In the rows, zero is written as 128.
A single turn carries every row of the set below to another of its rows. Some are shown first; where does it send the rows asked next?
Q: [ 96 125 147 133 148 148 144 110 141 141  99  95 104 146 107  90 127 150]
P: [102 133 173 100 155 133 146 108 148 148 109 102 117 137  99 103 121 149]
W: [129 168 134 119 126 110 162 139 158 133 135 129 183  97 107 125 101 121]
G: [102 132 148 128 146  96 155 100 152 153 102 127 115 123 103  98 104 162]
H: [120 124 128 141 119 137 130 139 134 120 142 181 120  78 169 136 119 144]
Z: [136 145 128 151 119 155 119 153 159 142 119 157 117  78 149 124 102 105]
N: [129 109 134 129 129 120 145 106 138  99 117 121 175 134 161 138 152 147]
J: [145 169 134 104 133 109  84 137  99 121 148  97 140 136 147 131 103 114]
K: [102 109 153 119 166 129 154 112 112 146 103 116 118 135 114  72 112 136]
D: [ 69 134 123 165 112 130 124 145 128 133 142 119 151 156 126 127 110 112]
F: [171 161 129  95 136 121  97 127 103  94 141 110 143 137 134 120 121 133]
S: [172 151 131 111 131  99 119 130  75 111 131 117 130 135 133 118 111 101]
E: [122 131 146 148 120 159 132 139 149 138 125 145 107  76 171 141 129 110]
C: [136 169 116 125 122  93 116 140  80 116 146 100 129 144 134 134 106 151]
T: [136 121 139 143 128 155 146 168 120 144 113 168 114  86 152 128 104 109]

D -> N
P -> J
Where do these go?
Z -> Q
K -> S
G -> C

A single turn carries every row of the set below to another of its rows. Some are shown first; where does it send the rows asked next?
pon: [137 193 172  97 139 129 112 145 147  81  49 105]
Zore: [121 160 144 101 154 119 140  89 185 133 109 112]
Lenu: [120 171 146  99 150 121 137  88 182 143 108 111]
sapoz: [138 195 123  90 148  84 100 158 141 118 114 167]
betet: [136 164 117 110 163  71 113 160 148 102 124 158]
gez: [121 170 146  89 144 127 136  89 185 140 105 117]
suda: [133 201 168 121 150 116 113 144 133  95  60  84]
pepig: [162 149 126 132 138  73 108 145 153 107  58 124]
zev: [135 178 156 102 163 127 144 147 136  68  63  90]
boti: [131 170 165 134 162 105 126 144 145  75  67  82]
Dute: [116 175 153  93 149 130 142  94 179 139 110 113]
dero: [138 169 123 106 155  65 102 148 144 107 132 150]
lozi: [138 192 127  98 151  72  93 147 137 118 129 152]
Padi: [163 177 129 113 123  87  96 145 148 119  45 134]
Dul: [138 172 120  88 152  85 108 160 154  98 114 172]
Zupo: [137 188 159  93 159 133 140 149 138  72  60  96]
Movu: [121 159 148  93 148 127 139  90 190 131 106 120]
ses: [137 195 158  99 157 130 139 147 131  79  60  88]
mato: [138 161 168 109 151 122 121 147 158  59  55 106]
gamon: [114 168 149 102 153 126 148  96 179 136 115 109]
kimag: [139 163 125  94 152  74 103 151 153  95 126 163]
Mubar: [163 172 127 131 134  73 101 143 142 125  55 117]
pemif: [165 153 129 115 127  87 105 146 158 104  48 141]
zuvak: [117 160 151  96 152 129 147  95 185 129 113 115]
Dunok: [137 188 119 111 162  70 105 156 137 120 123 149]
tinir: [139 182 126  85 142  79  93 150 150 107 121 165]
bulef: [117 167 152  88 147 134 144  95 184 133 107 120]
Lonan: [136 189 156 106 162 123 142 144 132  80  67  81]

sapoz -> Dul
Mubar -> Padi
Zupo -> zev
Where do these go?
kimag -> dero
suda -> pon
gez -> Movu
Dute -> bulef

A single turn carries every row of the set below to another of its rows. Some are shown first; where does it send the rows asked next?
guruz: [ 68 127 142 135 128 137 104  83 171  95  73 143  82 141  82 130 144]
kuga: [113 112 122 166 121  69 117  94 168 132 163 120 138 106  85 126 142]
Dof: [ 95 120  96 127 110  79 141  96 162 103 123 130  80  83 112 123 143]
Mipan: [ 99 137 136 127 109 153  87  76 177 146 141 110 143  70 132 132 148]
mago: [ 99 129 128 179 109  61 112  91 161 128 160 131 147 108  80 125 151]
dofuv: [ 88 149 155 130 104 148  90  68 176 140 137 114 152  65 122 138 148]
por: [117 154 135 140 119 160 103  93 180 124  82 116 161 148 109 134 135]
Dedef: [110 159 123 145 115 156  95 102 171 129  81 123 163 156 113 127 145]
lito: [ 69 149  99 143  94  67 128  93 150  98 113 150  95  86 107 120 163]
sasub: [100 129 113 178 109  62 107  96 159 135 159 132 143 111  87 119 156]
vudu: [ 76 119 132 133 134 140 101  85 172 101  78 138  76 144  90 125 142]
fav: [106 122 135 170 117  65 120  88 167 130 159 125 145 103  77 129 144]
Fipo: [106 167 133 149 114 154  96  95 172 125  77 124 166 153 107 131 143]
tegun: [ 76 161 125 142  95 143  71  81 166 149 135 128 154  77 134 125 164]
zike: [ 73 122 117 138 128 140  94  93 170 104  77 141  75 150  98 121 149]
nufa: [110 117 109 170 115  68 108 101 163 137 163 125 137 111  91 119 149]
lagut: [ 60 138 137 144 124 134  98  85 168  95  72 150  86 145  85 125 153]
Tez: [ 72 144 125 136  98  69 144  87 158  93 114 144  97  78  93 128 152]
fikis: [ 92 144 117 134 103 148  75  84 170 152 139 119 144  77 141 123 157]
gofu: [ 74 162 149 139  95 141  82  73 170 140 131 128 160  70 122 133 158]
batav: [109 162 143 144 116 155 102  93 176 120  78 122 166 147 102 136 138]
mobos: [ 89 129 123 125 108  75 149  86 164  95 118 131  86  75  99 130 141]
virez: [118 153 126 140 119 159  99  97 174 130  83 116 159 153 112 129 137]
Taf: [ 84 132  83 135 101  74 128 100 153 107 120 142  85  88 118 116 156]
roz: [ 64 134 122 143 123 135  88  92 165 102  73 149  83 149  94 120 156]

fikis -> gofu
zike -> lagut
Where do these go?
Tez -> Dof
fav -> nufa
batav -> virez

A single turn carries every row of the set below to another of its rows. Some are shown first; where does it send the rows asked next?
mabem: [104 148 148 125 143 112 141  49 127 137 103 127 121 141 168 160 133]
gula: [100 107 131 116 166 115 124 172 123 141 149 131 144 147 114 146 159]
lam: [106 108 142  99 170 112 123 120 141 122 105 129 100 136 182 126 164]
kabog: [121 138 111 119 118 122 125 118 146 157 117 132  73 141  73 143 125]
gupen: [ 82 133 167 122 178 112 146  87 178 133 119 140  85 130 106 137 168]
Tib: [101 101 130 120 136 144 128 100 115 126 118 141  85 130  57 120 136]
Pud: [134  73 102 126 136 147 110 109 123 128 126 152 133 132 147 114 155]
vota: [113 130 139 122 152  97 137  81 140 146 113 146 173 136  65 125 161]
kema: [103 126 126 133 121 130 149  35 129 133 118 129 141 125 155 148 146]
tadeg: [ 92 122 111 141 172 127 149  85 141 126 111 109 172 123  76 144 148]
zasu: [119 137 153 119 146 104 131  41 119 141 105 146 132 148 153 144 142]
binok: [128 112  92 128 146 139 120 106 136 145 121 125  89 136  63 135 126]
vafil: [ 86 125 138 121 120 142 138 113 130 125 114 132  69 129  76 136 126]
zite: [ 90 107 122 129 135 154 135 107 122 118 117 125  79 124  68 133 129]
Nep: [110 124 132 127 117 123 145  33 130 137 120 140 142 126 150 143 150]
torol: [110 118 125 123  98 131 126 135 149 132 118 147 102 135 172 140 143]
fasup: [118 120 135 128 168 117 130  36 110 133 107 136 141 142 149 146 141]
tobev: [109 116 107 137 147 124 131  56 119 162 122 134 167 139  77 137 153]
Tig: [104  98 134 102 181 120 122 117 138 119 105 125 107 134 180 127 165]
ripo: [ 77 124 150 132 191 125 149  87 176 126 118 125  88 124 107 141 164]
tegol: [107 111 118 109 156  98 121 167 118 169 126 131 148 141 126 148 148]
bokop: [ 85 134  94 151 144 142 148  73 132 148 118 100 151 132 100 163 135]
pame: [103 114 115 113 155 101 125 169 118 168 125 125 146 140 129 149 147]
Seki: [134 120 107 117 131 122 118 107 135 157 122 143  84 142  60 132 130]
rukup: [105 131 130 135 164 125 137  46 117 126 102 118 130 137 162 160 131]
Godog: [109  93  98 136 129 158 125 125 137 117 119 126 117 125 167 141 142]
dazo: [ 99 118 144 114 121 131 128 106 124 132 117 150  77 134  63 122 134]
fov: [116 129  94 129 134 138 129 117 143 146 118 114  76 135  76 149 121]
tosop: [ 96 115 136 115 159 114 125 175 130 143 148 131 141 147 118 148 158]
fid: [101 112 138 113 162 111 123 171 123 145 149 136 143 147 113 147 159]
Bup: [ 94 117 163 122 189 112 136  79 169 136 122 150  96 132  95 127 177]
ginu: [106 108 111 111 163 101 122 165 118 167 125 126 149 140 126 146 147]
sobe: [112 103 146  97 171 105 119 115 137 126 107 140 105 137 174 118 169]
zozi: [ 79 167 125 140 110 117 152  86 147 162 115 116 131 139 109 169 135]
kotos: [105 150 141 126 110  99 135  67 135 175 119 150 148 149  87 142 151]
futom: [105 130 132 131 114 124 148  36 131 135 120 135 139 126 156 147 148]
Lorub: [135  98 131 112 107 122 111 116 135 140 122 174 119 140 150 116 158]
Geda: [114  94 137  97 181 114 118 110 131 121 107 136 112 136 174 118 166]
Vete: [ 96 114 131 117 162 116 125 175 126 143 147 127 141 144 118 148 157]
poma: [ 76 155 126 142 144 119 165 105 160 130 106 101 148 123 100 166 137]
leman: [108 119 128 132 123 130 145  33 126 134 121 134 145 126 151 143 149]
Gisi: [ 87 112 148 131 202 125 140  78 166 129 121 131 101 125  97 132 173]
Pugis: [ 92 162 156 122 123  90 154 102 160 147 108 138 151 134  88 147 153]
fede: [103 111 113 113 160 102 123 168 118 166 124 122 147 139 127 149 145]

Godog -> torol
poma -> Pugis
Where do these go?
Gisi -> ripo
tobev -> bokop
zite -> vafil
sobe -> Geda
fasup -> rukup
futom -> Nep
Seki -> binok

A single turn carries every row of the set below to another of its rows. Some are shown first; where does it send the rows asked next?
mol: [ 97 156 151 130 122 127 146 138 119 140 144 147 137 100 107 142 117 110
 124 131  85  88 164 104 156 145 150 135]
tasi: [149 121 122  99 132 111  89 158 123 109 115 110 130 129 110 122 180 107
 120 125 182 153 146 120 135 130 153 138]
leb: [163 112 152 148 125 152 126 114 152 117 121  96 123 134 130 155  89 116
 159 141 121 134 113 189 126  99 125 137]
redor: [124 132  86 117 101 105 138 151 151 153 174 115 142  89 134 120 167 119
  95 111 129 132 133 124 107 125 123 117]
funim: [120 127  93 118  94 111 144 147 148 152 167 109 148  92 141 122 175 120
 101 113 130 141 132 118 104 120 122 119]
tamo: [155 132 147 154 137 135 122 118 158  97 131 101 110 144 117 153  80 113
 156 129 127 124  98 183 132 109 122 123]
gisin: [100 144 151 129 123 134 150 132 116 151 138 144 146  99 112 143 123 116
 123 137  83  95 166 103 158 142 150 140]
zed: [111 142 103 124  84 107 143 154 149 131 172 110 136 100 138 117 169 114
 107 106 137 142 126 112  97 123 118 112]
ket: [153 119 120  98 134 110  86 157 123 113 117 112 131 125 107 122 178 109
 119 127 180 149 147 124 135 131 154 139]
Mimol: [149 130 123 100 131 106  86 161 125 102 119 111 126 130 104 120 176 103
 121 122 182 147 145 124 133 133 153 136]
repon: [169 116 133 146 149 138 123 115 157 122 126 102 122 134 118 160  82 121
 147 134 120 122 105 192 140 105 125 131]
banat: [113 148  98 124  89 101 138 156 152 132 177 113 131  97 131 117 162 111
 101 105 135 133 126 117  98 127 120 110]
Buzip: [121 116 102 127 142 113 147 149  97 142 125 170 119 134 144 150 138 106
 101 119 118 124 152 115 135 184 108 134]
niz: [167 108 142 148 144 144 128 111 153 121 119  97 125 138 126 161  89 125
 152 137 122 134 105 187 136 102 122 134]
miko: [111 117 118 132 127 123 155 147  94 128 117 165 118 146 152 149 146 105
 113 118 126 142 148 101 127 180 103 132]
vesa: [106 128 120 135 124 116 150 151  96 118 123 167 109 148 147 146 141 101
 114 114 125 135 145 103 125 184 103 127]
Kez: [163 129 143 150 129 139 117 123 157 107 131 101 110 132 117 150  77 107
 154 134 120 116 110 195 127 105 127 129]
buri: [165 126 137 151 146 132 120 118 158 109 132 103 111 138 113 156  78 116
 152 131 122 117 102 190 137 109 126 126]
doz: [111 132 111 134 131 111 145 154 100 120 129 172 105 144 139 146 132  98
 107 112 124 125 145 109 130 189 106 125]
didi: [151 129 117  99 133 105  83 161 124 106 122 114 125 126 103 120 172 104
 119 124 180 144 145 125 135 133 154 136]
rizo: [ 96 138 158 131 116 139 156 129 114 149 132 140 149 103 119 144 131 119
 130 138  86 106 168  97 154 139 148 140]
zepon: [155 125 117  97 137 106  84 159 126 112 119 113 130 125 104 122 175 106
 115 125 179 145 146 126 138 132 153 137]
puza: [146 126 125 100 129 110  87 158 123 104 117 110 128 130 109 121 177 106
 124 126 182 152 145 122 133 131 152 137]
Magu: [157 130 153 153 121 142 121 122 155 102 128 100 110 137 121 151  81 108
 159 135 122 125 107 190 123 103 124 130]
Gize: [115 132 102 121  86 112 146 149 148 142 167 108 144  97 142 120 176 119
 105 113 135 147 130 113  99 121 118 117]
pezof: [170 112 143 146 132 147 125 115 152 124 124  98 122 128 125 155  84 116
 154 140 118 125 115 194 130 101 128 138]
komav: [159 112 151 153 135 146 131 110 152 110 118  94 123 145 129 159  93 123
 160 136 126 141 103 179 132 102 120 131]
Loka: [117 110 110 129 135 120 154 146  95 141 117 166 122 138 152 152 145 107
 106 120 120 136 151 108 133 180 105 133]
zum: [ 89 144 168 135 107 140 157 131 114 137 132 137 145 111 122 142 132 116
 137 135  88 110 164  92 147 139 145 138]
Ziko: [158 121 156 151 120 149 127 118 153 105 124  95 116 139 128 153  88 112
 163 137 122 134 111 185 122 101 123 132]
sovu: [120 144  87 120  97 101 135 155 152 142 178 116 134  91 128 117 161 112
  96 108 131 126 130 122 103 127 123 111]
fugi: [155 124 154 154 130 141 128 115 155  99 123  95 114 149 124 156  87 117
 162 131 127 137 100 178 128 105 120 126]
Nurev: [ 90 163 161 134 112 128 146 138 120 128 144 144 131 107 106 138 119 108
 131 130  88  94 161  97 151 145 147 130]
zule: [169 120 140 146 134 142 119 120 155 120 130 102 116 128 119 153  78 112
 152 139 117 118 114 198 132 103 130 135]
nimem: [118 127 101 131 141 109 143 155  98 133 131 173 110 137 138 149 131 100
 101 115 117 119 148 115 134 187 107 130]
tozu: [ 85 157 170 136 105 135 154 134 116 125 137 139 135 112 115 138 124 110
 137 131  93 104 160  91 147 143 145 132]

Mimol -> puza
miko -> Loka
tamo -> fugi
Where do these go?
zed -> Gize
gisin -> mol
leb -> pezof

